One turn moves every row onto another: examples first, then more rows asked:
vof: [  0  -6   1 -11   7   6   4  -4  14   1   4  -2  -8  10]
palo: [-2  0 -5  4  2 19 -7 21  6 -1  9 -8  5 -1]
Dib: [-12  -2  -6   3   3  20 -14  14  11  -3   5  -3   1   1]
Roka: [ -6   1  -4   4 -16   4  -6   7   5  12  13  -2  11  -9]
Seg: [-5  3 -6 -7 -6 -9 -7 15 10 -1 10  1  1 -1]
Fet: [-3 -5  2  0 -5 12 -3  8 11 -8  3 19 10 -7]
Ninot: [ 7 -2  7  5  0 -1 -2 -5 -1 13  6 12  5 -3]
mik: [ -9   1  -9  -8  -2  -2  -3  -8   0   9   1 -10   6   1]
mapil: [ 11  -2 -16  -7  11   6  -1   7   8   3  10  -1  -5  -6]
zevoz: [ -7   4 -12  -1   0   7  -4 -13  -3  10  -1  -4   3  -1]
suvu: [13 -3 -7 -1 13  4  0 12 12 -2 10  1  0 -8]
Dilig: [  6   0   0  14   5  18  -8  -1  10   2   1   4   9 -10]
kanu: [11 -2 -2 10  5 22 -4  1 10  1 -1  4 -1 -8]
Gebib: [ -6   1  -6   3  -3  21 -11  20   7  -3   5  -4   2  -2]
Benaz: [ -8  -1 -11   7 -12   6 -12   9   2   6   5  -4   7 -14]
mumi: [ -3  -6  -2 -16   5   7   2  -3   7   5   2  -1  -9   9]
belo: [ -5  -6  -4 -12   8   9   5   2  13  -2   1  -8  -8   4]
guk: [ -4   5 -10  -2   0   3  -6 -11   0   5  -3 -10   5   4]
Vis: [ -4   2  -8 -12 -10  -2  -3  17  12  -2  11   3  -1  -4]
buv: [ -5   2  -8 -12  -8  -2   3  11  17  -4  12   3  -1  -3]
fopor: [-14  -6   6  -2 -12  10  -3   6   6  -6  -8   1  -2   1]
moli: [ -2  -5   1 -10   3   6   9  -4   8   5   1  -1 -13   4]
pib: [11  1  6  5 -6  0 -4 -5  2  9  0 11  7 -5]
Debo: [ -4 -13   4  -3  -5   5  -6  13  10  -1   8  17   2  -9]
dev: [ -6   7  -7  -2  -4   5  -8 -12   0  12   0  -5   5   5]
ras: [ 12  -3 -13  -2  14   4  -4   7   6   3  12  -1   1  -5]
fitez: [-15  -5  -1  -7  -8  13  -1   6  -3  -5  -6  -2   5   4]
dumin: [ -3  -5   5  -2 -10  10  -6  13  10  -4   5  18   6  -6]
vasa: [ -8   3  -7   2 -16   6 -12  10   3   9  10  -1  10  -8]
nupu: [ 5  2 -1 11  8 21 -3 -4 13  1  0  6 -1 -4]
kitus: [ 11   4 -14  -1  13   2   0   7   4   2   7  -1  -4  -5]
Nosop: [ 9 -5  6  3 -6 -4  0 -7  1 10  2  6  6 -5]
mosaz: [-15  -5   1  -9 -12  14  -4   9   2  -3  -4   1   1   3]
Rodar: [ 0 -5 10  3 -6  1 -2 -9  2 10  1  8 10 -4]
pibi: [ 6 -6 -2 10  5 22 -4 -6 11  1 -1  4  3 -8]

mosaz moves to dumin
Dilig moves to belo
Ninot moves to kitus
Where do these go?
mapil moves to dev
palo moves to fitez
Debo moves to Seg
ras moves to guk

One turn moves every row onto another: examples first, then more rows asked:
kugo: [ 11   7 -13  -2  12  14  12   2   5  17  -8 -18 -15  16  -1   2   7   0
   5 -17  11   6   4  12   4  -5   9  -6  -4  10]
vovav: [  3   5 -13   0  -4  10  13  -6 -10   7   1 -13 -21   2  -2 -18  -4   3
   3  -8  17  11 -11  11   5  -3   3  -5  -3  -2]
vaku: [ -5   7 -32   5   9   7   6 -12  -3   8   4 -23   2   4 -11 -19   4 -10
   8 -13  13   1   1  12   6   7  10  -5  -6  10]
pofes: [  7  -5   2   6   5  10  -3  -2 -15   3   8 -13  -8  -3  11  -1   0 -15
  -4  -7   4 -13  -1   5   5  -4  -1 -11 -14  -5]
mita: [ -4  -3 -22   4   8   2  11  -7  -8   9   0 -23   9  -3  -3 -17   9 -13
   6 -10  13  -1   2   5   2  11  10  -9  -4  13]
pefop: [ 12  -8  -1  -2   5   4  -2   3 -16   4  16  -7 -11   4   6  -3   4 -11
   2 -15   4 -10  -6   6  -1  -6  11 -15 -18   6]
Batol: [  5  14 -24   0  13   7  12  -2   2  13  -2   1  -8 -11   5 -13   8  -4
  13 -11   0  -9  -6  12   0  12  10 -10  -7  -8]
rem: [ 16   8 -18  -3  11  14   9  -4   5  13 -11 -20 -14  11  -5   3   5   5
  -1 -12  10   5   6   9   5   4  14 -12  -6  10]
tezu: [ 15   1  -1   1   7   4  -4   2 -20  11   9  -5  -9   7   6   3   3 -13
  -1  -7   9 -14   1   5   2  -9   3  -5 -14   4]
Nobab: [  9  23 -21  -5  11   6   9  -3  -3  21   0  -5 -12  -1   8 -13   8  -5
  13 -11   7  -1  -6  18  -4   7  14 -12  -6  -5]
tuk: [  6   4  -9   3  16  -4  -1  -2  -9  13   3   0  -4   6  -4 -10  -2 -27
  -1   2  16   0   6   3  -3   4  -9 -12  -8  -1]
nog: [  8   2  -7   6  18  -6  -4  -2  -5  14   0  -7 -10   3  -1 -10  -1 -23
   1   2  12   7   9   6  -4  11  -6  -2  -8  -1]
Lup: [-12   8 -24   0   3   6  12 -11  -7  15   7 -22   2   8  -6 -14  10  -9
   9 -15  12   5   4   8   0   2   7 -11  -9   4]
susi: [  5  10 -10   9  20   6  -3  -5  -8   2   9  -4 -12   8  -7 -16  16   5
   2 -15  -1  -9  -9  15  -7  -3  -6  -4 -13  16]
fipaf: [  4  16 -10   5  23   5  -6  -3  -7   6   8   3  -7   6  -9 -11  14  -5
   1 -11   4  -9  -7  16  -8  -4 -10  -5  -7  15]
dusop: [  6  18 -17   1  14  11   5   0  -3  14   0  -4  -6  -4   7 -13   8  -2
   9 -12   1 -10 -15  13   1  16  19 -14  -1   6]
Dugo: [ 17   6 -23   1  14  17  10  -1   6  11  -5 -21 -11  13  -4  -2   1  -2
   7 -14   9  -3   0  14  11  -2  16  -4  -6  14]
Val: [  8   3  -5   4  22   3  -6  -2  -4   2  11  -5  -7   3  -5 -13  12  -6
   3 -14   0   3 -10  19 -12  -2  -4  -3  -9  21]
Kug: [ -8   3 -25   5   0  12  11 -13 -11  10   4 -20   3   6  -3 -13   0 -10
   5 -11   7   0   7   1  -2  12   8  -8 -13  14]
bipu: [  2  -1 -10   4   5  16  11  -5  -6   3  -1 -11 -14   3  -4 -20  -5   3
   1  -3  10   6 -19   6  11  10   6  -8   4   6]
Pekim: [  7   6  -9   7  20  13  -9  -8  -3  -2   1  -7 -11   8  -2 -11  10   0
  -6  -9   2 -12  -3  19  -7  -2  -9 -10  -9  20]
nete: [  6   5 -12  -1   8  16   8  -6  -4   4  10   2  -5  15 -15  -3   3  -9
   0   3   2 -10 -11  11   6  -6 -12 -20 -11   4]
zokep: [  7  -1 -13  -3   3  13   8  -3   3   3  11  -2  -4   7 -14   0   1 -17
   4   1  -4  -3 -11  15   0  -1  -2 -27 -12   8]
vum: [ 12  21 -18   1  11   6  10  -7  -6  15  -2 -10  -9  -7   6  -9  11  -2
  10 -14  -1   0  -5  12   1   8  18 -15  -4  -8]
vago: [  3   3 -17   2  11  17   3 -14   0   0   4  -5  -2  11  -8  -9   3 -11
  -3   3  -1 -14  -4  16  -1   3  -9 -28 -13   8]
roko: [  6   5 -12   6   1   9  11 -11  -9   4  -4 -16 -18  -3  -5 -15   0   3
   1  -8   9  15  -8   7   9   3   6  -6   3  -6]
girol: [ 11  -6   2   1  10   6  -7  -3 -16   5  12  -3 -13   7   8  -2  -2 -15
   0  -2  -6  -7  -1   8   1  -2   7  -8 -18   3]
Vozu: [  4  -4 -13   5   4  13  14  -4  -5   1  -2  -7 -19  -5  -2 -16  -2   8
   4  -9   9   3 -12   6   9   1   0   2  -3  -4]
ropo: [  2   2  -9   2  20   4 -11  -3   0   0   7  -1  -9  -1 -10  -5  12  -6
  -1  -8  -3  -8  -3  20  -7  -5  -5  -6 -16  16]
Sil: [  8  -4 -11  -1  16  11   8  -5   3  -2  10  -3  -4   8 -13  -8   3 -12
   0   2  -5  -6  -6  11   0  -4  -9 -21 -22   8]
reb: [ 11  19 -23   3  16   7   3  -3  -5  15   3 -10  -9  -3   8 -15   3  -8
  14 -15   5  -6  -7  14   7   9  21  -5  -4  -4]
Pipa: [ 17  -5 -13  -1  10  12  10   4   4  13 -12 -18  -6   7   1   3   5  -4
   3  -8  10  -3   1  11   9   3  15  -6   0  15]
kos: [  7   4  -3   8  22   2  -6  -1  -1   9  -2  -5  -7  -4   8  -7   0 -25
  -3  -2   7  -2   5   7  -3   8  -6 -12  -6  -6]
pirod: [ 14   0  -5   4  -1   5   2   3 -17  11   9 -12 -10   1   6   4   1 -16
   1  -7   5 -14   2   3   3  -4   7 -11 -21   0]
tegen: [  6  -5  -7  -2  18  -5  -6  -1   2   9   4   2 -10   5  -4 -11  -1 -24
   2  -1  10   9   2  10  -6  10   0 -15  -4   1]
geg: [  7   3 -17   7   4  12  10  -4  -5   4  -1 -15 -19   1  -5 -18 -11  -5
   5  -8  15   7 -11   7  16   2  10  -4   0  -4]
Fopa: [ -4   8 -25   0   6   6   8 -17  -9   9   4 -26   1   3  -7 -15  11   0
   2 -14  11   5   5   6   0  10  11 -12 -10   7]
gase: [ 13   5 -17   2  12  17   7  -1   3  16 -11 -13 -13  14   2   3  -1  -3
   3 -12   4   1   9   9  -1   8  12  -1  -6  19]
Kesuv: [  3   6 -18   2   7  14   7  -7   5   6   4   2 -11  14 -18  -5   3  -8
   2   4  -2  -7  -8  14   4   2  -8 -24 -10   3]
mutik: [  4   2  -4   8  16  -3  -6   0  -6   6   3   2 -13   0  -2 -12  -6 -27
  -2  -2   3   1   3   4  -7   5  -1 -17 -13   4]

Sil moves to mutik
tegen moves to Val
vum moves to rem
Where do these go?
Kug moves to Batol
Pekim moves to pofes
mita moves to dusop
reb moves to Dugo
nete moves to tuk
pirod moves to Kesuv
vovav moves to Lup

One turn moves every row onto another: examples first, then more rows asked:
pivom: [ -5  -6 -13 -11   6  -8   9   5  -1   5   0  -4]
nekim: [ -7  -6  -4 -24  -5   8  -3 -13  13  12   0  -3]
zoda: [-12  -1 -11 -18   1  12   3   0  17   7  -3   5]
fivi: [ -9  -7  -5 -13   1   4   1   6  11  -5 -15   4]
rur: [  0   5  -1  -3  -5   4   3 -12   5  22  -5   1]
Dig: [ -1   7  -7  -8  -3  -3  10 -19   6  -1   5   6]
kuv: [  1   7  13 -14  -5  -6  -1  -7   0  10  -5  -2]
fegur: [  0 -17  -3  -9   9   6   2 -14   0   7   0  -3]
luz: [  4  -2 -15   1   0   9  -7  -9   7  14  -9   2]
dorok: [ -3   5  14 -14   5  -3   0  -7  -2   7  -6   6]
muri: [  1  -8   1 -19 -13   3  -3 -19   7   1  -6   7]
Fena: [  4  -3 -12 -19  -4  -7   3 -10  -1   8  12   0]
Feg: [  4  12   1 -17   1  -1 -10   3   5  -4   2  10]
nifof: [  1  17   3  -8 -11   0  -3  -5   0   5  -6  -3]
Roda: [ 4 12 -8 -4 -5 13 -6  5  4  6 -2  7]
Numif: [  2   4  -4  -8  -4   9 -10  -1   2  14  -5 -14]
logav: [  3  -4 -15  -5  -3 -10   8  -2  -3  -3  -2   6]
ratef: [-14  -4 -16 -19   5   5   0  -1  11   8  -4  -3]
kela: [ -5   7  -1  -4  -1  -3   2 -15   3  16 -11  -6]
lamup: [ -3  -1  -4 -22 -11  -5  -4 -21   4   0  -2   5]
Peme: [ -9  -3 -15 -11   1   1   0   3   8  -6 -11  10]
nozi: [  8   4   9 -12  -3  -1  -7   5   1  -1  -3  11]
novo: [ -3  -1  -3 -14 -12  -5  -1  -7   9 -10 -14   4]
vura: [  8   6 -10  -7  -4   3 -11  10  10   2  -3   1]
rit: [ -2   3 -19 -11   2  -1   1  -5  12   0   4 -11]
nutuv: [  8  -2 -11 -11   2   5 -19   4   7   2  -3  -2]
zaru: [ -9  -8  -6 -22  -1   8  -1 -17   5  13   1   6]
sama: [ 4  1  8 -9  0  7 -9  7 -5  2 -8  0]
vam: [  8 -13  -9 -12  -5 -10   1  -9  -6   1   2   2]
Nezir: [ -3  -9  -3 -16  -5  -7  -6  -7   1 -11 -13   6]
lagel: [ 4  2  4 -3 -5 12 -3 -9 -4 15 -6  6]
puno: [  0  -6   2 -17   5  -9  -1  -6   1  -8  -1 -10]
gili: [ -2  -7 -11 -15   6   0   9  -1  -1  11  10   6]
gomu: [ 4 -5 -9 -2  0  9 -7  2  7 17 -8 -5]
muv: [ 3 -6 -8 -7  7  6  3 -2  4 -8  3 14]

Numif moves to sama
kuv moves to gomu
Fena moves to pivom
Where do these go?
kela moves to nutuv
fegur moves to muv
zoda moves to novo
zaru moves to Peme

One turn moves every row onto another: examples first, then more rows asked:
keru: [  6   2  -6   4   7   3 -11   2   1  -7  13 -10   3 -14 -17   4   3   1
  -6   6 -12  -9  -2   8   3  -9   6  -1  -6   4 -22  14 -17  -5   7   3]
veb: [ -4  14   3  -1 -10   1  -6   6  10  -5   0  -5   5 -10   6  -3   6  -6
 -22  13  -4  -5   5  10 -10  -1 -10   1   6   3 -13  -3   8   1  -9  -1]
Fov: [ -5   0  -1  -4  11  10  -1   5   1   7   9  -7   6 -12  13   4  -4  12
 -23  -8 -18  -3 -18  -2  -4 -10  12  -2   7   5 -10  -9  -2  -2  -3   2]
Lale: [ -5   6  -2   0  -1  11   0   1   0   9   1   9   0  -3  -8  -1  -9  -7
 -14  -3 -10 -20  -1   1 -17   8  -2   8  10  -1 -12  -7  -2   7   2  -4]
gerev: [ -4  12  -1   4  -6  -1   0  11  10 -11   8  -6   0  -7   2   7  14   2
 -18  -5  -8   4  12   9  -2 -15   7   1  -9   7 -18   0   0   7 -13   0]
fug: [ -6  11 -15  -8   3   2  -3  20   0   0   6   0   0  -5   6  10  -8   9
  -4   2  -6   9  -2   0  -9  -4 -11  -9   3  -1  -7   3   0   2  -5  -5]
Tago: [ -3   6  11   0  -1  -1  -5  -3 -17   1   8   5  -4 -10  -2  -7   6   5
  -4  -8  -8  -8  -3  -2  10  -6   3   9 -15  -4 -10 -15  -3 -10   5   2]
zeri: [  2  10  -5  -3  -3   5  -4  11  13 -16   1  -7   7   0   1   6  12  -4
 -22   1  -6  -5   6  17  -4  -7   2   0   6   4 -15  -3   3   4 -10  -4]
vazev: [ -6  11  -2   0   3  -3  -2   1 -10   2  -2   4  11  18  -5   7   6   0
  -6  -6  -2   3  -8   7   5   0  15   3  -2  -4 -10  10  -4  -6   5  -7]
pitu: [ -3   7   5   1   5   6  -3   1 -10   8   0   8  17  -6  11  -6  -5   1
  -5   4  -7  -8  -5   1   2   4  -4   5   0 -13  -8  -6  -7   1   7  12]
kal: [  0  10   0   5   4  -2  -3  -3  -3   0  -6   8  14  15   0   0   5   1
  -1   1  -6 -11 -11  14  -2  -3  14   3  10  -2 -13   5 -13  -5   5   0]
fogu: [ -9  12   4   0 -11  -5  -6   5   7  -5   5   1  -3 -17   5   4  11   0
 -18   3  -3   8   8   3  -8  -4  -4   5  -9   6 -18   0   9   1  -9   2]
Zok: [  5   2  -4   0   9   0 -13  -3   2   4  15  -6   3 -22  -7   0   0   2
  -6  14  -8  -9   1   2   3   1  -3   5   2  -2 -19   9 -10  -5   7  11]
nasi: [  5   7  -7   3  12   3 -13  -2   2   0   9  -8   4 -10 -12   1   2  -2
  -8  12  -9 -14   0   9   2  -2   2   4   7   5 -17  16 -14  -6   7   6]
luf: [ -5  17  -7  -2  -6  -7  -9  15   3   1  13   0 -10  -1   0   9   4   6
  -6  -8  -8 -11  10  -6  -3 -12  -7  -2   7  -4   1  -5   2  -8  -3  -1]
ris: [ -8   0   3  -4  -3   4  -8  -2   4   6  12  -3  -1  -5   3   0   6  12
 -23  -6 -18 -13 -17  -4  -7 -13  11  -5  10   6  -9 -13   2 -12   4  -2]
mosib: [ -6   4   8   6 -11  -7   4   3 -12   1   7  -8   9   3  -5  -5  -4   0
  -3   3  -7   3 -10   1   5 -13  11  -6 -16  -8 -13  -1  -9  -5  -1 -12]
bubu: [ -5   2   2   6  -4  -4   1   3   2  -1  10   7 -13  -6 -12   6  -4   1
  -4 -13 -14 -10   2  -1  -9  -8  20  10  -2   3 -23  -6  -8   3 -10 -11]
mono: [ -2  24  -8   2  -6 -10   0  11   1  -1   2 -10  -5  -2  -3   8   0  -1
  -5  -8  -2  -6  -7   5 -15 -10  -6  -2   6   7  -1   2  -7  -8  -5 -10]
lis: [-12  -1   7   3  -6   3  -9   6   5   1   5   0   8 -11   6   5  -4   6
 -22  -4 -22  -4 -21  -6 -12 -14  14  -8   4   0 -17   0  -3 -12   2   0]
det: [  1   6  -6  -4  -8  -8  -5  22   4 -16   7  -6   0 -14   1  13  -8   0
  -4  -6 -10   0  -6   0  -5 -11  -5  -7   1 -12 -11  -4  -4  -8  -9  -9]
tig: [-10  11   5   5   5   2  -5   1   1   7   2  -4   5  -9   8  10   2   4
 -23 -16 -16  -6 -19  -4 -11 -10  17   4   7   9  -9   2  -5 -10   0   4]
guvo: [  0  -1  -7   4   0   7   6   6   6  -2   3   5   4   2  -9   6 -10  -3
  -7  -6 -13 -13  -4   9 -15  -2  14   3   9  -2 -21  -4 -13  13  -6  -9]
papot: [  5   2  -3   3   3  -3 -11  -5   0   0  19  -9  -2 -22 -15   1   6   3
  -6   5  -9 -10   2   1   3  -7   1   4  -8   2 -20   7 -13  -7   9   8]
Diga: [ -1   1   7   5   0  -3  -1   4  -9 -10   4   1   3   2  -4  -5  -1   8
   3   1 -14  -2 -10  10   8 -16  19  -3 -11  -2 -20  -4 -14  -7  -3 -10]
rasi: [  0   4   7  -6  -7  -9  -4  -5 -12   2   9  -1   5  -2  -3  -1   6  -1
  -8  -5   1  -5  -7  -2  11   2   3   8  -5 -16  -7 -14   4 -12   4  -5]
Bodo: [-10  -1   6   0  -3   6  -4   6  -5   6   8  11 -11 -17  -6  -2 -14  -2
  -9  -2 -15  -7   3  -9  -9   2   2   9  -5  -3 -20  -8   1   4  -6  -5]
Zugul: [ -3   7   3   1   5   2   1   7  -8  10   5  -3  17   8   8  -3  -6  -2
  -7   5  -6  -5   1  -1  13  -1   5   2   4 -18  -4  -2  -2   2  -2   3]

pitu moves to kal
det moves to luf
Where do these go?
fogu moves to veb
nasi moves to keru
lis moves to ris
guvo moves to bubu
Zugul moves to vazev

